In the data rows, zero lies at 4.5, halfway between 4 and 5.
Here are some points, each followed by its number:
[5 4 3 4 3 6 4 5 7 6 6 6 4 4 4 3 1 2 4 7 4 2 2 2 4 4 3 5 7] 0
[4 7 6 5 5 4 4 5 6 6 2 5 4 5 5 8 5 9 6 3 4 5 8 3 4 2 1 4 5] 1
[4 8 7 4 3 6 6 4 5 5 2 2 0 4 5 5 6 6 4 6 4 5 6 6 7 6 4 4 5] 2
[7 2 5 5 3 5 5 8 5 4 6 6 7 6 5 7 7 6 4 6 7 5 7 5 6 4 7 6 6] 3
[7 2 1 4 4 3 4 2 2 4 4 6 9 4 3 1 5 2 3 2 5 6 3 4 4 6 6 7 5] 4
[6 5 5 8 8 9 9 6 8 8 3 6 4 5 4 4 7 6 4 5 3 2 3 5 6 7 3 4 5] 5
[5 5 3 6 5 8 7 7 6 3 4 4 5 3 4 6 5 4 5 4 4 5 4 6 4 5 7 5 7] 6
[5 6 7 3 5 3 1 4 5 5 6 6 6 5 6 6 6 6 6 4 3 4 6 6 1 3 3 6 6] 7
[2 6 5 8 7 6 2 2 3 3 5 4 4 2 4 3 2 2 1 4 8 9 7 5 5 6 6 3 3] 8
[4 6 5 3 4 5 4 2 5 4 7 4 5 3 2 5 4 4 2 5 4 4 5 5 2 6 6 4 5] 9
[6 4 2 4 5 5 9 5 4 3 2 2 4 4 5 7 7 4 3 1 5 5 6 8 5 5 5 0 3] 10
[6 6 5 5 6 5 6 6 5 6 2 6 3 7 4 6 6 6 4 2 3 1 3 3 7 5 6 8 8] 11
[6 4 3 4 2 3 7 5 4 5 2 2 1 3 6 6 7 6 6 5 3 3 4 6 5 5 6 5 4] 12
[2 1 2 3 2 1 3 3 3 5 6 3 3 2 4 4 1 1 2 2 3 5 5 6 5 5 7 7 1] 13
[4 4 4 3 2 1 2 2 1 2 5 6 6 6 5 5 2 6 4 5 5 7 7 4 4 3 3 3 4] 14
[6 5 5 5 4 7 3 5 4 4 6 6 5 4 5 5 6 5 5 2 3 6 5 6 4 3 2 4 5] 15
[6 5 4 6 7 4 6 4 4 4 6 5 4 3 6 5 6 3 6 5 7 5 1 3 3 5 4 4 4] 16
[6 5 3 6 5 3 6 3 3 2 0 0 1 4 5 6 4 2 5 5 5 6 3 7 4 5 5 3 5] 17
[6 3 7 6 4 2 4 3 2 2 3 1 2 5 5 6 4 5 4 6 6 3 5 1 5 3 6 7 5] 18
Which three points above are nearest to each new point, looking only along the 5 directions in which the numbered points spread most? Their numbers follow each, nearest first.
[5 2 7 6 6 5 6 6 2 2 3 3 4 4 3 5 5 6 7 6 5 3 5 2 3 4 6 4 2] 16 12 18
[4 6 5 4 5 4 2 6 8 6 7 4 3 2 0 2 2 3 4 3 4 4 5 4 4 1 2 3 6] 9 16 0
[5 5 4 6 5 1 3 0 2 3 6 6 4 1 1 0 3 4 6 5 6 6 2 4 5 7 6 3 3] 9 13 8
[4 4 5 5 5 5 4 5 6 5 7 7 7 3 3 1 4 1 3 3 6 6 2 2 3 5 4 3 3] 9 16 0
[5 4 7 6 5 7 4 7 4 4 5 5 5 6 4 3 0 3 4 5 7 5 6 4 6 5 4 2 4] 9 16 15
[3 3 1 1 5 7 5 4 7 6 4 4 4 5 4 5 4 3 0 4 3 3 4 4 3 5 5 5 5] 16 9 6
[2 5 6 6 8 7 5 9 6 5 4 5 3 4 2 1 1 4 7 4 5 3 4 6 7 3 3 5 6] 16 0 6
[3 2 4 4 6 5 8 8 7 7 3 7 2 4 3 2 4 5 6 4 6 6 5 4 3 2 1 5 4] 16 6 15
[4 5 5 6 6 6 2 2 3 6 4 4 5 3 5 5 3 3 3 2 4 5 5 5 4 4 5 4 5] 9 16 15
[6 3 3 5 3 1 4 2 3 4 4 4 6 5 5 5 6 4 6 5 7 5 3 9 6 6 6 2 3] 16 9 10
[3 5 2 4 4 4 5 7 4 3 4 2 4 3 4 7 3 4 5 6 5 5 6 4 6 5 9 5 5] 16 17 12
[0 1 3 4 4 3 6 4 3 4 4 3 5 3 4 6 5 5 6 3 6 5 6 3 3 4 7 4 2] 9 16 13
[5 8 6 2 3 3 5 5 7 5 5 6 4 4 6 6 4 4 4 3 0 0 4 4 2 4 3 5 6] 11 7 3
[5 4 4 4 5 6 5 4 6 4 4 4 3 3 3 2 3 2 4 4 4 5 5 6 8 7 5 8 7] 16 9 6
[4 4 3 4 3 4 4 3 5 3 5 5 5 5 7 4 2 3 5 6 6 6 4 4 5 6 5 4 4] 9 16 13
[7 5 6 4 3 3 2 2 6 8 6 4 3 4 3 3 6 2 3 4 2 2 2 3 4 7 6 9 7] 0 16 11
